Questions about the array below. Indices start at 0.
1) Report the entry in the top-right corner.
2) Report the entry just right of the largest entry.
3) Report the entry in the bottom-left corner.
4) Report the entry at row 2, column 0.
5) Report the bottom-right entry.
6) Report the entry at row 0, column 0.
7) Report the entry at row 0, column 1.
8) Report the entry at row 1, column 0.
[[142 137 130 125 118 110 112 109 110 105 105]
 [131 124 132 127 127 126 121 118 119 115 118]
 [109 124 128 128 132 134 139 141 143 143 140]
 [124 121 128 133 139 134 130 132 139 138 140]
 [120 109 108 108 109 119 117 115 114 116 124]
 [151 139 132 129 121 121 118 118 117 115 113]
 [153 141 136 132 133 128 128 124 122 121 113]
 [118 129 130 131 136 137 137 138 147 146 140]]
1) 105
2) 141
3) 118
4) 109
5) 140
6) 142
7) 137
8) 131

[[127 135 119 129 123 121 127 127 124 128 120 129 129 128 130 117]
 [130 127 128 131 128 128 134 131 120 117 104 126 128 133 127 134]
 [125 135 142 129 120 122 125 118 117 139 136 128 128 128 130 125]
 [129 120 124 122 136 143 127 132 138 128 125 111 129 110 133 127]
 [129 130 134 132 135 138 130 121 138 139 142 128 131 123 129 118]
 [130 127 119 127 131 112 126 129 125 114 129 130 137 129 118 128]
 [125 104 113 136 131 135 128 123 132 127 125 142 123 121 130 128]
 [127 133 138 132 128 141 124 122 124 141 129 143 125 128 127 122]]
Which number is the largest entry in the last row? 143
The entry just left of 137 -> 130
Which number is the largest entry in the first row? 135
The entry in the bottom-left corner is 127
The 1st entry in reading order is 127
Which number is the smallest entry in the last column? 117
Which number is the last entry, reading row by row? 122
Which number is the fifth entry in reading order? 123
The 3rd-last entry, reading row by row is 128
The entry directly above 113 is 119
The largest entry in the last column: 134
The 3rd entry, reading row by row: 119
The fourth-last entry, reading row by row -> 125

[[125 133 128 148 130 128 135 133 127]
 [129 139 129 152 135 128 136 147 127]
 [130 140 130 154 134 129 137 143 127]
 [130 139 131 148 130 122 130 145 129]
 [125 134 130 148 136 128 140 141 134]
 [125 133 130 155 130 130 134 143 134]
 [124 133 129 154 132 130 134 142 134]]
What is the bottom entry of the column that holds the smallest entry?
Answer: 130
What is the top-right entry?
Answer: 127
The entry in the top-left corner: 125
The largest entry in the first row is 148
The 5th entry, reading row by row -> 130
The smallest entry: 122
The first entry of the largest entry's row: 125
What is the top entry of the column that holds the smallest entry?
Answer: 128
The entry in the bottom-left corner is 124
The bottom-right entry is 134
The fifth entry from the end, reading row by row: 132
The entry just right of the largest entry is 130
What is the entry directly below the smallest entry?
Answer: 128
What is the entry directly above the smallest entry?
Answer: 129
The entry just left of 132 -> 154
What is the largest entry?
Answer: 155
What is the third entry on the diagonal from the top-right corner?
Answer: 137
What is the entry directly below 147?
Answer: 143
The last entry of the smallest entry's row is 129
The 2nd entry from the end, reading row by row: 142
The entry just left of 155: 130
The entry directly above 137 -> 136

W =
[[111 107 104 112 128 107 133]
 [141 139 140 131 119 136 126]]
Rows and columns are numbered from 0.
Read off the entry just right of 136.
A: 126
The top-right entry is 133
Read off the entry in the bottom-left corner.
A: 141
The entry directly above 119: 128
Read off the entry at row 1, column 1.
A: 139

[[136 132 126 120 127 128 133 137 121 134]
 [137 113 109 107 146 119 123 145 115 134]
 [110 110 125 142 139 127 117 114 142 104]
 [143 133 124 114 133 119 133 136 133 117]
 [132 123 124 121 134 125 124 131 123 133]]
Find the first entry, reading row by row.
136
Find the entry in the top-right corner.
134
Find the last entry, reading row by row.
133
The entry directly below 120 is 107
The entry just right of the largest entry is 119
Find the first entry of the smallest entry's row.
110
The entry just left of 120 -> 126
Find the entry directly below 109.
125
The smallest entry in the first row -> 120
Find the last entry in the row that holds the smallest entry.
104
The bottom-left entry is 132
The top entry of the column that holds the largest entry -> 127
The 3rd-last entry, reading row by row -> 131
The entry directly above 131 is 136
The bottom entry of the column that holds the largest entry -> 134
Find the largest entry in the first column.
143
The entry directly below the smallest entry -> 117

Read these off the row that follows.
1) Find the last entry.
2) Find the 2nd entry from the left.
3) Find the third entry from the left.
4) Find the 3rd entry from the right.
[141 118 149 107 118 108 137 147 131 115 129 119 128 117]
1) 117
2) 118
3) 149
4) 119
